One vector is turned by the same rotation once a tick. Each row is the vector after some number of ticks, and that number follows the row.
The counts run from 0 to 348.
-1.04 -2.06 0.90 0.62 -1.06 0.47 -1.89 -2.76 0.30 0.34 -1.15 -0.61 -0.78 -0.76 0.16 1.96 0.35 -1.11 0.39 -0.55 1.66 -0.58 1.00 1.35 0.13 0.85 -1.85 3.29 -0.12 0.25 0.20 -2.41 -1.94 -1.99 -2.24 -0.23 1.35 3.37 -0.83 -1.79 0.97 2.47 -0.76 -0.08 -1.22 -1.59 1.36 2.70 -1.51 1.45 -0.54 1.60 -> 238
-1.65 -0.71 1.40 -0.75 -1.01 0.06 -2.39 0.18 1.00 -2.54 -3.32 -1.50 -0.25 0.66 -0.45 2.21 0.78 0.31 3.16 -1.13 1.15 -1.28 0.96 1.45 -0.74 0.13 -0.51 1.74 0.52 -0.43 2.47 -0.53 -1.87 -0.94 -1.78 -0.64 0.49 2.45 -0.19 -1.05 0.65 3.38 -0.09 -2.20 -0.02 -2.59 1.00 2.09 -0.19 -0.63 -0.75 1.47 -> 288
-1.98 -2.17 0.34 -1.24 -1.92 0.78 -2.03 -1.23 -0.10 -2.20 -1.19 -0.64 -1.35 1.79 1.97 1.64 -0.63 -0.73 0.76 -0.70 -0.63 0.43 2.34 1.41 -0.70 1.56 -0.60 1.36 0.22 0.21 1.89 -0.37 -1.60 -2.48 1.00 -0.38 0.86 2.98 -1.47 -3.45 0.93 1.90 0.27 -1.84 -0.67 -1.04 1.21 -0.77 -1.56 1.49 -0.87 2.45 -> 295
-0.69 -0.91 -1.97 0.06 -1.94 0.66 -0.25 -3.79 -0.32 -1.85 -1.20 2.11 -1.13 1.07 0.62 1.64 -0.77 1.64 -1.62 -0.49 -0.90 -0.18 1.05 -0.09 0.01 1.57 -0.54 1.59 0.84 0.77 0.85 -1.13 -1.24 -0.36 -1.33 1.75 -0.22 0.70 -1.67 0.55 -1.42 3.10 -0.11 -0.98 -3.11 -3.86 0.25 1.39 -1.50 -1.41 -0.76 1.71 -> 99
-1.35 -2.14 0.38 0.68 -1.78 1.04 -1.63 -3.64 -1.57 -1.65 -1.99 -0.21 -1.70 -0.32 1.06 2.12 2.42 0.23 -2.25 -0.63 1.34 0.00 0.69 2.14 1.80 -0.47 -0.38 1.97 -0.29 1.78 0.56 -0.58 -0.95 -0.09 -1.80 0.19 0.52 0.94 1.61 0.51 -0.41 0.58 0.61 -0.79 -1.88 -2.28 0.84 2.32 -0.41 0.77 -1.58 2.82 -> 143
-2.97 -1.04 -2.99 -1.52 -0.72 1.55 -1.16 -0.86 -1.25 -3.72 0.48 -0.29 -1.04 3.41 0.74 1.36 -0.29 0.86 -1.36 -1.24 -1.27 0.87 1.87 0.28 -1.01 0.27 -0.22 0.90 -0.10 0.69 2.45 -0.93 -1.33 0.06 0.84 1.26 -0.68 0.30 -1.43 -1.59 -1.04 2.03 -1.68 -1.29 -0.96 -2.28 -0.53 0.04 1.54 -1.02 0.09 2.38 -> 158
-1.51 0.17 -1.79 0.20 0.06 -1.07 -1.22 0.03 0.60 -0.62 -2.22 -0.33 -0.80 0.49 -2.07 1.71 0.27 -0.03 0.42 -0.33 1.61 -1.36 1.18 0.30 -0.34 -0.91 -1.04 4.22 0.06 1.13 0.38 -3.10 -1.65 -0.03 -3.82 1.26 0.64 0.29 0.20 -0.40 0.00 2.24 -1.54 1.41 0.03 -2.12 1.62 3.76 0.20 -0.48 -0.35 1.45 -> 278
-1.86 -0.51 -3.45 -1.19 -1.66 1.75 -1.96 -1.02 0.31 -2.38 -0.14 -0.20 -0.96 1.27 0.69 2.99 -0.39 -0.05 -0.84 -0.12 -0.45 -0.46 1.51 -0.02 -3.06 0.04 -1.12 1.32 0.05 1.26 2.44 -0.19 -0.71 -1.76 -0.05 1.20 -1.09 1.78 -2.02 -1.82 -0.02 2.50 -1.29 -2.32 -0.73 -1.91 0.12 0.49 0.53 -1.59 0.50 2.96 -> 57
-0.73 -0.12 -2.29 0.51 -0.36 -0.63 -0.57 0.17 1.16 -1.01 -2.81 0.56 -1.16 1.09 -1.67 2.04 -0.46 0.78 0.06 -0.07 1.05 -1.72 2.14 0.69 -0.55 -0.95 -1.13 4.79 0.21 0.75 -0.58 -2.21 -1.63 0.80 -4.07 1.40 0.54 0.13 0.47 0.60 -0.37 2.26 -1.29 1.57 -0.20 -1.36 1.08 3.24 -0.46 -0.35 -0.46 1.30 -> 277
-0.15 -1.58 0.74 0.08 -2.08 1.54 -1.84 -2.43 -1.72 -1.84 -2.60 -0.75 -0.90 -0.54 1.26 2.87 -0.78 0.82 1.43 -1.48 1.49 -0.80 1.32 3.05 0.12 -0.77 -0.26 1.55 0.28 0.02 2.23 0.19 -1.58 0.19 -0.59 -0.54 0.95 1.45 0.25 0.77 -0.74 0.78 1.83 -1.38 -2.09 -1.29 0.57 2.45 -0.83 2.26 -0.39 3.15 -> 246
-0.24 -0.01 -2.68 -0.61 -0.79 1.17 -1.66 1.08 -1.11 -1.64 -0.72 0.51 -0.94 1.50 0.24 1.10 -3.32 0.88 1.50 -2.79 -0.17 -1.33 1.88 1.30 -1.41 -2.66 -1.24 2.18 1.30 0.14 1.52 -1.02 -1.30 0.89 -1.94 1.50 0.08 1.64 -0.49 -0.14 -2.18 1.26 -1.49 -0.51 -1.26 -1.53 0.36 3.01 -0.08 0.75 0.33 3.41 -> 110
-2.89 -0.64 -2.24 -1.26 -1.31 1.62 -2.61 -0.69 -1.71 -3.45 -0.04 -0.92 -1.57 2.81 0.42 0.87 0.59 0.84 -1.55 -2.06 -0.88 0.95 2.66 1.32 -0.11 -0.58 0.26 0.13 -0.19 1.65 2.76 -0.06 -1.11 0.40 0.42 0.27 -1.05 0.09 0.20 -1.11 -0.96 1.07 -0.09 -0.97 -2.07 -3.53 0.34 0.37 0.58 -0.44 -1.62 2.66 -> 153
-0.26 -2.41 -1.78 0.13 -1.59 1.49 -0.12 -2.77 -2.62 -2.32 -0.61 1.12 -2.47 1.40 2.05 1.27 -1.38 1.29 -1.22 -1.53 -0.80 0.44 1.42 1.18 0.80 -0.30 -0.07 1.46 1.18 0.43 1.13 -0.48 -1.89 1.37 -0.33 1.64 0.83 0.83 -0.15 1.09 -3.31 0.94 0.31 -0.59 -2.98 -1.64 -0.85 1.50 0.56 1.45 0.25 2.75 -> 205
-2.57 -1.15 -1.84 -1.94 -0.07 -1.10 -0.62 0.05 1.74 -2.91 -3.07 -1.03 -2.39 1.84 -0.27 2.08 1.85 0.53 -1.64 1.37 -0.27 -0.18 0.78 -1.15 -2.03 0.19 -0.61 3.53 -0.12 0.79 1.60 -0.99 -0.81 -0.69 -2.23 1.90 -0.34 0.84 0.53 -0.99 0.15 2.26 -1.94 -0.65 2.12 -0.16 0.27 0.12 1.99 -0.81 0.41 0.92 -> 224
-0.01 -1.07 -3.53 -0.25 -0.79 1.90 -2.06 0.02 -1.11 -2.25 -0.20 1.07 -0.89 2.12 1.58 1.24 -2.03 0.22 -0.41 -2.21 -1.33 -1.10 1.72 1.26 -1.04 -1.59 -0.73 2.13 0.32 1.33 0.42 -0.40 -0.76 0.33 -1.14 2.05 0.22 1.57 0.82 -0.18 -1.59 0.67 -1.67 -1.71 -1.67 -0.83 0.02 2.68 0.20 0.55 0.25 3.75 -> 108
-1.52 -1.08 0.17 0.24 0.68 -1.07 0.00 -2.89 -1.31 -1.71 -3.00 -0.12 -0.99 1.47 1.07 0.74 1.97 0.51 -2.29 -0.73 0.81 0.50 0.66 1.07 2.40 -0.27 -0.56 3.59 -0.17 1.93 0.38 -1.82 -0.13 -0.71 -2.67 1.57 0.35 0.10 1.33 0.37 -1.19 1.71 -0.74 -0.72 -1.42 -1.89 0.70 2.66 0.26 0.62 -2.59 2.40 -> 41
-1.52 -0.63 -0.68 -0.52 0.09 -1.04 -0.35 0.02 0.24 -0.21 -3.03 -1.42 -1.60 -0.01 -0.07 1.81 -0.07 -0.40 -0.01 0.24 2.56 -0.63 0.37 0.77 -0.87 -0.90 -2.04 4.74 0.10 -0.11 0.73 -2.99 -0.84 -1.37 -3.29 1.13 0.74 0.26 0.39 -1.26 0.31 1.56 -1.51 1.96 0.90 0.60 1.23 2.39 0.71 1.48 -0.13 1.88 -> 177
-2.30 -1.68 1.38 -1.18 -1.65 -1.93 -1.35 -1.73 0.45 -2.94 -3.57 -1.49 -2.18 1.23 0.44 1.12 2.96 1.26 -2.00 0.44 0.14 0.60 1.64 0.66 1.42 -0.04 0.74 2.33 -0.33 0.76 2.34 -0.25 -1.28 -0.51 -1.19 0.18 0.41 0.50 1.63 -1.21 0.32 1.12 1.14 0.28 0.05 -2.29 1.34 -0.61 0.16 0.68 -2.49 1.30 -> 87
-1.19 -2.58 0.92 -0.11 -1.24 1.94 -2.03 -3.09 -1.66 -1.52 -1.04 -1.49 -0.21 -0.18 1.55 2.46 0.98 -0.86 0.32 -1.29 2.11 -0.25 0.43 2.98 0.52 -0.47 -1.57 1.53 -0.62 0.74 1.19 -0.64 -1.03 -1.60 -0.77 -0.40 1.01 2.63 0.49 -0.55 -0.33 1.08 0.55 -1.41 -1.80 -1.24 0.67 2.82 -0.49 2.36 -0.92 3.17 -> 244
-1.15 -2.42 0.68 -0.98 -1.08 -1.59 -0.01 -0.97 -0.17 -2.02 -2.17 -0.25 -3.80 1.51 0.47 -0.44 0.39 1.48 0.98 0.07 -0.37 0.08 2.19 -0.15 0.68 1.00 1.31 3.35 1.75 -1.44 1.52 -2.24 -3.18 1.60 -0.60 0.21 1.56 1.20 -0.73 -0.89 -1.11 1.74 -0.07 2.09 -0.49 -1.47 1.02 -0.68 -0.04 2.00 0.36 -0.45 -> 29
-0.54 -1.93 -2.73 -0.83 -0.93 -0.85 1.19 -2.40 -0.13 -2.13 -1.80 1.27 -3.96 1.33 1.34 0.89 -0.19 2.25 -2.15 1.33 -1.84 0.01 0.73 -1.28 -0.72 0.03 0.31 2.84 1.28 -0.41 0.72 -0.82 -1.27 1.44 -1.24 2.78 0.37 0.47 -0.62 0.82 -2.38 1.53 -0.63 1.06 -0.64 -1.45 -0.51 -0.47 1.56 -0.06 1.17 1.08 -> 266
-0.77 -1.47 -0.19 0.84 -2.63 1.15 -1.47 -3.46 -1.16 -1.98 -2.76 -0.03 -1.11 -0.32 0.31 2.94 0.90 1.10 -1.36 -0.80 0.66 -0.62 1.29 2.40 1.71 -0.36 -0.31 1.62 -0.02 1.38 1.21 0.12 -1.09 0.86 -1.26 0.38 0.60 0.34 1.11 1.38 -0.94 0.61 1.78 -0.74 -2.29 -2.69 0.86 2.06 -0.32 1.12 -1.66 2.22 -> 144
-0.83 -0.71 0.96 -0.40 0.53 0.50 -0.41 -1.05 -1.50 -1.03 -2.10 -1.36 0.58 1.13 1.54 1.72 -1.09 -0.22 2.06 -2.26 1.44 0.30 0.44 2.59 0.49 0.45 -2.16 2.66 1.24 0.17 1.45 -2.19 -0.80 -1.72 -1.39 0.18 1.30 1.90 -1.04 -0.80 -1.20 2.77 -0.82 -1.75 -1.30 -0.87 0.69 3.51 -0.45 1.64 -0.57 2.91 -> 344
-2.01 -1.74 -1.92 -1.65 0.06 -1.07 0.57 -1.62 -1.43 -2.63 -0.56 0.06 -3.86 1.83 1.24 -0.03 1.11 1.24 -3.20 0.40 -1.31 1.07 0.00 -1.31 -0.15 -0.02 0.05 2.45 0.91 -0.30 2.02 -1.99 -1.11 -0.18 -0.12 2.00 0.41 0.92 -0.47 -1.00 -2.04 1.44 -1.26 0.74 -0.32 -1.84 -0.27 -0.82 3.00 0.37 1.06 1.29 -> 264
-1.96 0.04 -2.83 -0.83 -2.00 1.24 -1.40 -0.56 -1.25 -3.23 -1.03 -0.24 -1.09 2.70 -0.15 1.66 -1.72 1.88 0.05 -1.27 -1.28 -0.24 2.75 0.70 -1.07 -0.56 -0.07 0.49 1.08 0.46 3.11 0.01 -1.87 1.69 0.79 0.11 -1.23 -0.61 -1.26 -0.67 -1.87 2.23 0.11 -0.44 -2.19 -3.63 -0.56 0.40 0.23 -0.53 -0.56 2.22 -> 155
-1.67 0.75 -3.12 -1.38 -2.10 0.53 -1.74 -0.38 0.76 -2.54 -1.63 0.29 -0.11 1.74 0.04 3.11 -1.32 1.17 -0.64 -0.60 -0.92 -0.79 1.95 0.64 -1.99 -0.47 -0.87 1.28 -0.17 1.52 2.32 0.58 0.11 -1.05 -0.98 0.81 -1.51 -0.06 -1.41 -0.81 0.16 2.30 0.48 -1.46 -1.55 -2.52 0.81 0.82 -1.05 -1.06 -1.00 2.75 -> 53
-0.99 -3.37 -1.28 -0.99 -1.20 0.74 -0.78 -0.04 -0.66 -0.73 -0.64 -0.95 -3.30 0.25 1.59 1.65 -0.72 -1.45 0.09 -0.28 0.51 -0.37 1.71 1.24 -0.70 -0.89 -0.89 3.89 0.44 -0.35 0.40 -2.17 -2.24 0.04 -0.89 0.04 2.33 1.82 0.21 -2.04 -0.17 -0.03 -1.33 1.69 0.14 1.64 0.38 1.11 0.76 3.79 1.39 2.00 -> 72
-1.88 0.08 -2.20 -1.77 0.14 1.17 -1.57 1.89 -0.72 -2.15 -0.99 -1.91 -1.24 1.49 -0.08 1.76 -1.95 0.47 1.53 -1.54 1.19 -0.48 1.23 0.76 -2.23 -1.89 -1.53 2.52 0.51 -0.70 2.86 -1.82 -1.00 -0.58 -0.99 0.30 -0.24 0.49 -1.13 -1.91 -0.84 2.10 -1.47 0.48 0.97 -0.27 0.42 1.94 2.10 1.09 1.41 2.80 -> 116
-1.64 -0.37 -0.85 0.02 -1.53 -0.87 -0.69 -3.64 -0.64 -1.40 -1.58 1.10 -1.55 1.19 -0.56 0.74 0.09 1.95 -1.71 -0.17 0.07 0.07 1.17 -0.32 1.16 1.66 -0.07 2.04 1.15 -0.10 1.49 -1.42 -1.73 -0.79 -1.49 1.05 -0.29 0.53 -1.85 -0.61 -0.84 3.45 0.70 0.10 -2.28 -4.85 1.41 0.47 -1.56 -1.11 -1.77 1.07 -> 95
-1.81 -0.99 -2.60 -1.14 -0.72 -0.95 -1.20 -0.48 -1.63 -1.86 -1.10 -1.12 -3.53 0.58 0.64 1.12 1.20 0.98 -3.70 -0.65 1.02 0.00 1.51 0.39 0.04 -3.06 -0.44 2.62 0.02 0.96 1.72 -1.04 0.05 1.02 -1.32 1.11 -0.35 -0.74 1.49 -0.97 -1.12 -0.90 0.44 3.04 -0.19 -1.36 1.61 0.12 2.08 1.74 -0.63 2.56 -> 315
-1.71 -0.67 1.49 -1.11 -1.06 -1.62 -0.55 -1.35 0.07 -2.01 -4.97 -1.47 -2.47 0.34 0.17 0.60 1.90 2.23 -0.18 -0.05 1.47 -0.23 0.68 0.85 1.31 -0.24 0.40 2.59 1.13 -0.63 2.82 -0.62 -1.31 0.47 -1.62 -0.01 1.17 -0.13 1.09 0.17 -0.93 1.79 1.47 1.14 0.44 -2.56 1.37 -0.16 0.65 0.93 -1.68 0.58 -> 85
-0.99 -2.89 -0.30 -0.56 -1.14 0.24 0.23 -1.08 -0.91 -1.93 -3.07 -1.90 -2.39 0.64 0.67 3.14 0.75 0.17 -0.72 0.62 1.78 0.13 1.62 2.02 -0.13 -0.55 -0.05 3.55 -0.25 -0.10 1.40 -1.14 -2.11 0.73 -0.81 -0.32 1.87 -0.77 0.69 -0.07 -0.29 -0.04 0.34 2.46 0.72 1.55 0.23 1.35 1.33 3.57 0.22 1.34 -> 78
-1.18 -1.91 -0.03 -1.83 -0.96 -1.50 0.00 0.29 1.66 -1.98 -3.75 -0.68 -3.11 0.20 0.84 1.45 -0.12 1.29 1.52 0.76 -0.02 -0.64 0.69 -0.22 -1.77 0.28 -0.46 3.26 1.66 -2.53 2.44 -0.15 -1.71 -0.69 -1.30 0.67 0.88 1.88 -0.69 -1.18 -0.60 2.31 -0.22 0.46 2.12 0.15 0.66 -1.10 1.17 1.30 2.27 0.51 -> 125
